Where one turn sends some rows of the set: a few examples, then the rows asked
j935: [ 16.4  -7.8 -30.5 -26.8  10.4 -26.2  17.2 -17.5  -2.2   0.1 -26.8 -13.9
  -7.0 -25.9  -7.6 -21.4  -1.4 -19.8 -39.7 -11.3  16.4]
j125: [  2.4  22.3 -16.7  18.0  -3.8 -42.8  22.2 -22.1  -7.9 -20.6  -1.6   9.1
  -6.1 -12.5 -10.4  -6.2  38.0   7.7  -9.4  -6.5   2.5]
j919: [ -5.8  36.3 -10.1 -14.3  13.8 -55.2  13.5 -28.0   2.7 -13.8  -5.8   0.1
  -7.1 -14.5  -8.8  -2.7  31.9   4.3  -6.4  -5.6   5.8]
j4: [ 15.5  33.8 -29.6  -1.5  -0.6 -22.8  35.3 -17.3 -36.3  10.2 -22.0   6.7
  13.4   6.1   7.8  -8.0  31.2 -14.1 -24.4   2.5   0.3]
j465: [  6.0  12.4 -42.8  -9.6  -4.1 -36.4   3.0 -27.3   6.4 -11.0  -8.7  -1.6
  12.8  -6.9   2.9 -23.5 -24.2   7.6   5.0 -35.4   7.4]
j908: [ 17.1  14.7 -20.5 -23.0  -6.4 -38.3  17.1  -7.2 -25.3   2.7 -11.4  18.4
  -9.2   4.6  -8.4 -23.5  -3.1 -23.5 -18.9 -21.2 -44.7]
j327: [  6.8  -8.6 -31.7 -23.0   3.6 -37.1   7.5  -8.8   0.6  10.5 -28.6 -21.7
   3.6 -15.8  -8.6  -6.8 -10.7 -21.7 -40.3  -4.2   4.5]
j996: [ 15.3  32.2 -29.2   0.2  -2.7 -23.7  34.2 -15.5 -35.7   9.5 -21.4   6.9
  15.5   7.8   6.5  -6.2  29.5 -14.5 -24.0   3.5  -1.7]
j464: [  1.0   6.2 -37.3 -13.5   2.6 -33.1  -0.6  -8.6  -9.0   4.1 -23.6 -20.7
  10.1 -22.1   0.7  -3.2 -27.1 -10.1 -26.1  -6.6  18.4]
j591: [ 18.2 -17.8 -30.8  -3.9  -7.8 -34.3  13.8  -4.7  -4.4   4.4 -14.4 -13.4
   5.6 -13.6 -18.7  -7.4 -12.8 -28.1 -35.8  -4.4  -6.2]
j17: [ 27.4 -17.5 -29.1  -8.3  -0.8 -22.7  23.1 -13.3  -7.0  -6.2 -13.2  -5.3
  -5.5 -24.8 -17.9 -23.6  -2.7 -26.3 -35.8 -12.5   5.3]
j974: [  8.9   9.9 -42.2  -4.0  -6.6 -35.6   4.9 -26.1   5.8 -12.8  -5.2   0.5
  13.0  -6.0   0.1 -23.3 -23.9   6.1   6.9 -35.4   4.6]
j933: [  7.6  26.4 -22.0 -46.0   9.1 -38.0  12.8 -15.5 -19.5   6.6 -27.5  11.6
 -14.0  -0.6   4.1 -28.1   1.7 -15.3 -24.7 -23.1 -28.8]
j202: [ 19.8  40.3 -16.3 -30.6  -8.7 -26.7  -0.7 -20.1  -8.5   7.9 -36.8  -4.7
  10.7  -2.3   1.1 -37.2   4.8 -15.1  -9.9 -27.2 -26.8]
j22: [ -9.5  33.1 -10.5  -5.3   4.8 -61.7   7.7 -19.8   2.8  -7.4  -2.4  -3.3
   1.3  -5.4 -13.1   8.5  24.0   0.3  -4.5  -0.7  -6.0]
j141: [ 13.6  33.7 -30.1  -1.3  -1.7 -24.7  33.0 -15.0 -34.4  12.3 -23.5   5.3
  16.0   8.8   7.2  -4.4  28.7 -14.1 -25.0   4.7  -1.5]
j162: [  4.7  21.5 -22.2 -35.0  -0.3 -44.7   8.3  -7.5 -20.4  12.0 -22.3   8.8
  -5.5   7.6  -0.5 -16.3  -6.1 -19.4 -23.1 -18.1 -42.4]
j959: [  5.9  11.2 -42.9  -6.1  -6.2 -37.6   2.4 -26.1   6.1 -10.2  -6.8  -1.9
  14.9  -4.2   2.1 -20.8 -26.2   6.0   5.5 -34.3   4.8]
j149: [ 20.5  35.7 -16.0 -20.3 -16.1 -31.0  -2.7 -13.8 -10.1   9.5 -30.9  -4.6
  16.7   3.4  -4.2 -30.0   0.4 -18.6  -8.0 -25.0 -36.5]
j77: [ -5.9  31.0 -17.9   1.7   5.3 -43.6  17.5 -26.8  -3.5 -16.7 -13.7   3.0
  -8.5 -15.1  -2.2  -6.9  40.6  13.3 -13.3  -6.7  12.9]
j286: [ 13.3   6.5 -35.1 -17.2   9.5 -19.8  10.5 -17.6 -11.6  -7.9 -21.9 -11.2
  -1.5 -33.8   0.8 -20.8 -17.1  -8.1 -25.3 -14.7  29.6]
j788: [  8.7  11.1 -42.5  -7.3  -4.9 -34.3   5.1 -28.4   5.7 -13.2  -6.7   0.8
  12.6  -7.3   2.2 -25.0 -23.0   8.3   6.4 -37.0   7.5]
j614: [-14.7  31.2 -19.4   3.7   1.2 -53.0   8.8 -19.8  -1.4  -6.6 -16.6  -5.1
   1.0  -6.5  -1.9   6.3  33.3  12.2 -14.4  -0.9   3.6]
j42: [ -7.0  23.1 -18.6  20.3  -8.9 -52.0  13.5 -15.4  -5.5 -11.2  -4.0   1.8
   2.4  -3.5  -9.8   6.2  31.6   6.3 -10.1  -1.4  -5.9]
j160: [  0.9  24.5  -8.6   7.9  -0.3 -55.9  16.6 -19.2  -1.6 -16.1   8.9   5.3
  -1.5  -8.7 -20.5   2.6  26.8  -3.2  -1.2  -3.2 -10.0]
j608: [ 20.1  18.8 -20.6 -34.5   3.0 -30.9  22.1 -15.6 -24.5  -2.7 -16.3  21.2
 -17.2  -4.1  -3.7 -35.3   4.2 -19.4 -20.9 -26.9 -31.8]
j662: [ 12.7  35.2 -29.8  -4.0  -0.3 -24.4  33.4 -17.1 -34.8  11.2 -23.8   5.4
  14.3   7.5   8.7  -5.8  30.0 -13.4 -24.8   2.8   1.1]
j942: [  5.1  28.7  -7.4  -2.0   7.9 -48.6  20.8 -27.4  -2.1 -22.3   4.7   8.6
 -10.2 -16.7 -16.3  -8.7  33.9   0.1  -2.4  -8.0   2.2]
j654: [ 28.6  36.1 -14.4 -24.4 -10.7 -20.7   5.3 -22.0 -12.0   0.6 -29.3   2.6
   7.0  -6.0  -3.1 -44.2   8.2 -16.8  -7.0 -31.0 -27.0]
j509: [ 29.5  31.5 -14.6 -14.3 -17.9 -24.6   4.3 -15.7 -13.3   1.5 -24.0   2.1
  11.6  -0.5  -7.9 -38.1   3.6 -20.5  -5.2 -28.1 -36.1]
j88: [ 25.3  -5.4 -34.1   3.8  -3.6 -18.0  17.1 -12.4 -16.9 -14.5  -5.9  -2.4
   0.3 -30.3 -10.2 -21.0 -19.1 -15.6 -19.7 -14.7  17.6]
j165: [ 13.3  -4.9 -35.6   8.1 -10.3 -30.7   5.5  -2.8 -14.5  -2.0  -8.5 -12.5
  12.0 -19.0 -10.5  -2.6 -29.6 -17.0 -20.6  -6.6   5.6]

j608 -> j933
j662 -> j141
j614 -> j42
Now find these:
j788 -> j465
j942 -> j919
j165 -> j88
j17 -> j935
j202 -> j149

Where one turn sends some rows of the set: a few examples, then the rows asked
j894: [ -4.2 -27.9 -20.9  21.2 -10.8 -20.4  -6.1   6.4   4.6 -11.5   7.8  -4.9
 -22.8   1.0 -12.5  15.5   7.6  -4.3  -9.1  11.7   8.0   4.1 -13.5  -7.2
 -13.6  -1.8  -2.6   0.0   4.9 -16.2 -18.6   2.9  -5.8 -24.5]
j998: [ 17.8   9.1  23.3 -27.6  -5.9  -7.0   0.1  -3.5  -1.3  -2.8   4.9 -15.6
   7.5  -2.7   6.8 -18.3 -24.8  17.0  10.1 -15.7   7.4 -14.1 -16.0   4.8
  28.8 -15.3  11.5   5.1  10.9  -0.9   9.0 -13.5 -11.7   9.9]
j263: [ -0.7 -11.8  -5.8 -14.0   4.3 -28.0 -12.9  -5.5  13.9  -3.2   0.5   5.4
 -19.3  14.1  11.4   0.9   6.2   1.4  12.8  -4.7  20.5  -8.9   1.8 -13.1
  -9.7 -10.7   1.5  -3.8  20.6 -12.8   2.8 -11.1 -31.3 -11.5]
j742: [  0.8  23.0   2.6  15.9  -9.5  -8.2   6.2 -14.4   0.4 -30.3  -1.4  -8.4
  28.1  -8.4 -17.5   8.3 -26.4   7.2   1.0  26.8  -2.4  -6.6  14.7  13.1
  -1.1  -7.7 -15.1  -5.7 -11.6 -21.8  25.7  -0.8  -2.2  -7.0]
j896: [  2.8  21.9  15.3  15.3  -1.9 -10.5   2.8  -2.6  -3.2 -24.5  14.7 -27.8
  21.6 -12.6 -22.1   8.1 -29.5   3.8  11.3  12.7 -10.1 -19.9   7.0  11.7
   7.5 -11.6 -15.5 -20.8  -3.1  -9.9  25.4   0.4   9.8  -3.7]
j217: [ 12.7  22.7   4.4  18.9  -2.5   9.3   4.5  19.8   8.5 -24.5  21.8  -8.2
  22.0  -6.5  -5.8  30.6  -5.0   2.0  -6.0   5.2 -10.0  -9.6 -17.4  20.4
   4.8  -8.2  10.6 -14.2 -18.1 -10.2 -13.4  13.8  24.1  -0.6]
j961: [ 26.1  20.9  24.7 -16.3   1.4  28.0   9.9  14.6  12.4   2.8   8.4 -16.1
  -0.2  -2.3  16.5   5.9  -4.5   8.8  -5.8  -1.8   7.4   6.5 -25.4  -0.4
  21.1  -0.9  12.1   4.2  -2.5  -2.5 -16.3   6.1  24.2   7.4]
j883: [ 13.7  23.6   4.4  11.1   0.3  20.0   1.3  17.9   5.7 -22.1   8.2 -17.2
  18.2  -4.0 -11.5  28.6  -6.0   0.0 -16.4  12.3   2.1  -7.0 -17.2  10.1
   2.5  -4.7  -0.7  -9.5 -14.6 -22.5  -7.8  22.3  26.5  -2.0]
j712: [ 17.2  20.7  10.5 -11.5  -7.4  14.6  17.6  16.3   8.5  -7.2  15.7  -2.3
  13.3 -10.7  14.5   0.1  -0.5   9.6   0.1 -10.6  -5.8   8.1 -33.1  18.0
  19.5   3.4  21.7   5.6  -9.8   7.4 -19.7   4.3  19.7   5.6]
j254: [ -4.3  -3.3  -6.4   4.2  10.4  -3.4  10.0 -10.1  32.2  -3.7  10.3   6.9
  -9.9  -5.5   3.2  -3.4  18.8 -13.0   4.7  -8.5 -16.6  24.6  -2.1  -1.8
 -19.2  21.2  -1.7  -0.9  13.2  18.5 -16.4 -16.7   3.2 -18.3]
j763: [ -4.2   9.0  -0.7  -3.6  10.1  -6.5  10.6  -2.6  23.8  -6.2   9.1  15.0
 -12.7  -4.8  24.7  -7.0  25.7  -6.6  18.1   0.9   1.8  24.7  -1.2   0.1
 -12.5  25.0   6.1  -2.4   9.7  14.9 -11.9  -9.6   8.0 -17.5]
j552: [ 26.8  18.7  24.2 -10.6  -6.5  12.9  11.5  16.8  19.0   7.9  19.0 -14.1
   4.8  -2.1  21.1   5.9  -6.9   8.9   1.9 -11.1  -0.6  -0.3 -23.8   1.7
  22.6 -14.1  20.0   0.8  -5.8   3.3 -16.2  -2.0  14.0  14.0]
j646: [ 16.6  11.8  38.0  -9.9   0.8  -6.9  -1.0  -8.2  -2.9 -12.0  12.2 -22.5
  -4.4  -1.1   6.0 -11.4 -33.2  15.7  12.1  -1.6  -1.1 -12.0   0.2   2.3
  37.6 -16.9   1.1  -2.1  11.8   4.6  12.0 -17.9  -0.7   2.1]
j292: [ -5.3   5.5  -4.3  18.9   4.4 -16.7  -2.0 -16.2  31.0 -14.2   5.8  -1.4
  -4.8   5.9  -2.5 -16.2  10.8 -19.5 -10.1  -4.1 -15.9  14.2  21.2  -8.9
 -14.1   5.9 -18.1   1.4  16.1  11.4   1.8 -18.0 -10.0 -20.2]
j536: [  3.1 -19.9 -12.5 -10.2   9.2 -18.4  -8.7 -11.7  18.6  -2.5   7.2   4.0
 -18.1  11.7  -4.8   7.0   7.1  -5.0   0.8 -15.0   0.7  -4.8  -4.6 -10.6
 -14.2  -7.0  -0.3  -0.8  24.9   0.6 -10.9 -16.3 -29.7 -14.1]
j122: [ -6.7 -24.1 -21.7  14.6  -4.3 -14.8   2.3   2.4  19.4 -11.3   8.6  -3.1
 -22.3   7.1 -17.5  14.6   4.4  -4.0  -5.7  -0.4 -13.4   4.6  -6.2  -8.5
 -19.5  -4.1 -15.3  -2.8   8.2 -10.5 -18.9  -5.4 -16.6 -22.9]
j15: [ -9.8 -17.8 -21.3  12.0  -8.5 -17.8  11.4  14.9  12.2  -9.9   7.7   0.1
 -25.4   6.2  -4.6  22.2   9.2  -0.2   6.1  14.2   4.6   7.8 -10.5  -8.2
 -18.1  -2.6 -10.9  -5.8  -1.2 -18.0 -13.2  10.5 -10.3 -24.1]
j63: [  3.3  13.7  -7.4  15.7 -17.3  -0.4  16.1  20.4  -0.1 -23.8  12.6 -15.2
  23.1 -10.0 -22.0  19.0 -13.2   4.0  -8.7   7.9 -10.3  -7.2 -22.0  18.9
   4.6 -10.1  -2.8  -6.1 -21.9 -17.7  -1.6  22.0  12.0  -4.0]
j753: [  5.1  26.0  19.0   6.0   7.2   2.5  -7.2  -7.6  -4.7 -27.9   1.0 -28.8
  21.1  -8.0 -20.6   2.4 -25.1   0.7  -0.4  15.4   2.5 -16.8   8.9   6.3
   8.4  -4.0 -18.5 -15.1   2.9 -17.1  25.6   3.8  14.7  -5.4]
j343: [ -5.1   9.7  -3.4  27.5  -4.6 -24.2  -8.8 -14.2  21.4 -10.1   4.8  -8.1
   2.9  -6.0   2.1 -24.9  14.1 -22.0  -8.8   7.3   2.8  13.4  20.6  -9.9
 -15.2  11.6 -12.8   0.3  13.1   6.0  10.7 -12.9   5.0 -18.3]
j741: [  1.1  23.1  18.2  10.9  -7.2 -15.3  -0.8  -9.0  -3.5 -32.9   3.3 -19.8
  26.2  -8.1 -16.0 -16.7 -30.1   2.7  -2.6   5.3  -7.3 -11.3   9.8  16.0
  21.2  -9.8 -12.6  -1.9  -2.2  -5.2  27.8  -2.7   2.0  -6.5]
j345: [ 18.7  13.0  34.7 -25.1   7.7   8.1  -3.3  -8.6  -6.2  -6.6   2.0 -25.9
  -5.1  -1.8   2.8 -10.4 -27.5  16.0   8.6   1.3  11.2 -10.9  -5.7  -4.9
  29.5  -7.7  -3.3  -0.8  16.7  -5.8  12.0 -10.5   5.1   2.5]
j994: [-12.5  14.5   2.2  24.4   0.7 -24.2  -1.2  -9.7  24.9 -23.5  -0.4   2.2
  -4.1   6.0   8.2 -15.5  10.3 -17.1  -3.9  13.5  -0.9  18.2  28.4  -6.3
  -8.4   6.6 -16.9  -0.5   5.1   0.6  12.4  -7.4  -2.3 -25.2]
j762: [ 26.9  20.6  10.4 -22.0 -10.1  17.4  19.5   3.4   9.8   5.9  10.9   5.2
   1.0  -3.1  27.9   0.9  -3.4  22.2   5.6   2.4   5.0  10.1 -22.0   2.8
  15.5  -1.9  16.8  12.6  -4.3   0.9 -16.2  -8.8   2.1  10.4]
j171: [ 13.8  15.2  22.9 -19.1  -4.2  -6.1   0.2 -21.9  -4.1 -10.1  -1.5  -6.5
   4.0  -2.7  10.1 -16.0 -30.5  24.9  15.1   8.4   7.9  -7.5   6.6   1.2
  21.4  -9.8  -1.9   5.7  10.0  -8.4  15.9 -25.0 -16.1   2.2]
j467: [  5.3 -22.7 -10.8  -5.4   2.5 -26.2 -19.3 -11.3  -0.1  -3.7   7.8   0.8
 -21.2   5.4   0.9   0.3   7.7  -2.0   2.3  -3.4  21.4  -9.6  -8.3 -10.6
  -7.0  -4.2   7.2   0.4  27.5  -3.3  -5.8 -13.5 -21.7 -14.6]
j562: [ 13.0  21.3 -10.1  12.0 -13.6  13.5  20.4  11.5   7.9 -18.4  11.0   6.0
  19.1  -5.0  -1.5  31.6  -2.2   8.8  -9.0  20.8  -2.1   6.4 -16.4  16.4
  -3.0  -3.0   6.1   1.5 -24.5 -16.2 -12.6  16.4  10.5  -1.8]
j315: [  1.2   0.0  -3.5   6.8   1.1  -9.0   8.9  -7.2  22.4   5.5  10.9   1.1
  -8.7 -14.7  12.6 -11.5  23.5 -16.3   5.3   1.9   3.6  26.9  -5.9  -5.6
 -15.8  25.8   6.9   2.4  13.2  19.9  -9.0  -9.5  16.3 -15.9]

j254 -> j122
j763 -> j15
Now find these:
j343 -> j467
j63 -> j741
j562 -> j742
j552 -> j217
j345 -> j961

